In the rows, 128 means zero.
One turn moves each row of this set onto another row. After a few examples, where does it send each row asked below?
mimap: [153 132 148 108 141 104 119 153 127 111 135 153 101 149 145 102 118 126
 102 120 134 130 138 135 155 103 144 120]
tinu: [142 134 146 136 121 127 139 122 138 119 150 121  95 157 138 124 139 129
 113 115 124 137 155 122 155 133 145 145]
Bedi: [157 135 156 134 119 128 125 135 129 104 137 124  92 149 143 140 143 125
 132 139 117 136 152 135 148 113 165 101]
Bik: [150 142 116 114 135 147 123 118 132 109 164 138 112 124 138 130 111 118
 131 126 128 142 141 117 165 139 144 150]
vanat: [148 142 122 109 130 128 122 119 133 112 112 138 126 140 130 112 119 120
 106 133 127 141 178 107 178 128 158 113]
Kugem: [162 115 122  93 105 136  90 148 140 111 138 144 102 133 129 138 107 110
 110 124 119 134 164 108 145 103 137 123]
liso: [164 137 139 100 101 119 114 141 139  94 168 123 114 131 134 135 136 142
 148 111 138 140 144 107 170 118 129 122]
sidub: [165 143 111 103 147 134 109 154 115 117 156 147  96 126 149 129 118 119
 135 132 112 136 155  97 163 127 158 123]
gozep: [154 157 121 123 110 106 111 153 110 112 113 126 119 152 139 132 119 113
 136 127 122 141 154 102 154 119 141 102]
Kun: [133 115 131 110 120 115 103 144 132 103 157 128 122 144 137 169 143 115
 116 122 132 149 154 107 151 118 138 123]
nav: [158 144 145  92 109 117 103 120 139 105 126 151 118 134 134 124 142 128
 107 112 127 157 171 118 180 136 150 108]
baze: [144 122 135 103 131 112 111 129 135 115 143 163 117 134 141  99 108 125
 123  95 131 125 145 121 175 121 146 122]
non: [158 135 149 132 116 134 119 128 130 104 139 119  95 151 140 141 143 123
 141 136 118 134 150 129 148 123 171 102]
nin: [153 144 136 113 117 145 125 106 120 106 139 170 100 150 148 122 103 137
 120 121 141 142 137 114 151 121 138 129]
keru: [156 132 142 116 126 134 127 126 122  88 127 119 111 154 136 124 141 125
 100 106 107 131 161  95 159 136 144 141]
lebig: [158 140 141  83 110 106  99 132 135 100 148 145 109 142 139 123 149 135
 124 109 135 159 168 113 180 128 144 110]
Fofir: [149 106 137  94 110 139  97 138 137  94 124 137  99 138 131 133 113 104
 108 125 108 129 168 107 153 116 136 125]
Lus: [161 115 124  98 103 136  88 139 144 109 139 141 101 137 126 139 107 107
 109 130 117 124 163 113 145 104 142 122]
pefe: [162 145 142  89 113 115 108 123 139 107 137 151 116 137 133 125 141 124
 104 117 133 156 173 116 183 139 157 108]
Lunu: [155 130 152 116 126 108 121 153 128  99 137 137 103 149 142 108 125 131
 108 140 134 134 148 137 150  94 151 106]
vug: [151 135 112 133 121 151 133 128 140 102 144 149 106 149 141 119 116 131
 116 115 112 140 161 114 139 124 153 146]
maviv: [158 162 120 123 110 108 105 148 106 110 117 135 126 158 134 130 119 114
 137 125 124 141 154 104 152 122 142 105]
kagi: [173 119 121 116 129 115  85 138 134 124 161 140 111 131 144 131 114 116
 122 118 133 130 152 122 136 102 151 115]
vusus: [136 130 130  96 129 109 105 120 138  95 139 146 111 142 156 162 131 121
 126 135 129 144 122 112 162 115 131 117]
Bided: [161 140 112 122 128 130 138 143 137 120 160 124 108 139 145 139 120 133
 155 106 133 132 146 117 157 134 150 122]
bana: [160 130 135 103 104 124 119 142 136  93 171 119 118 133 132 132 130 139
 149 114 137 137 135 101 164 115 136 127]
kida: [135 150 121 125 119 111 120 126 131  90 119 128 110 173 128 135 131 111
 132 124 136 159 153 117 152 110 143 113]
Gude: [159 151 122 112 120 113 102 151  93 122 130 140 118 141 142 138 111 117
 133 128 119 144 161  95 158 122 150 103]
gepo: [163 142 129 131 119 132 123 124 135 112 161 115 115 134 119 139 145 138
 132 111 104 143 158 126 161 124 156 124]
gefa: [137 125 130 100 130 104 110 119 138  95 137 147 115 148 157 163 128 118
 123 132 125 141 123 104 159 123 134 119]
rure: [145 134 130  99 132 113 106 106 126  90 128 153 112 149 160 148 113 129
 124 125 134 134 124 111 152 116 128 117]
favi: [155 128 141 113 122 137 122 131 124  88 122 124 105 152 136 124 136 119
  99 110 102 131 166  97 159 131 132 143]
Bon: [155 125 146 106 138 103 123 158 133 106 139 152 107 153 137 101 120 130
 109 120 131 131 137 134 157 102 144 119]
kibup: [154 141 140 115 114 150 125 110 117 110 142 165 101 155 137 114 105 136
 120 116 140 144 140 113 149 122 147 133]
kizer: [163 137 110  99 148 140 111 147 122 114 162 145  93 131 148 126 120 121
 129 131 117 134 152  96 160 127 167 128]

tinu goes to vug
non goes to keru
nav goes to mimap
Where do these go?
kagi goes to Kun
maviv goes to pefe
Gude goes to lebig
liso goes to Bedi

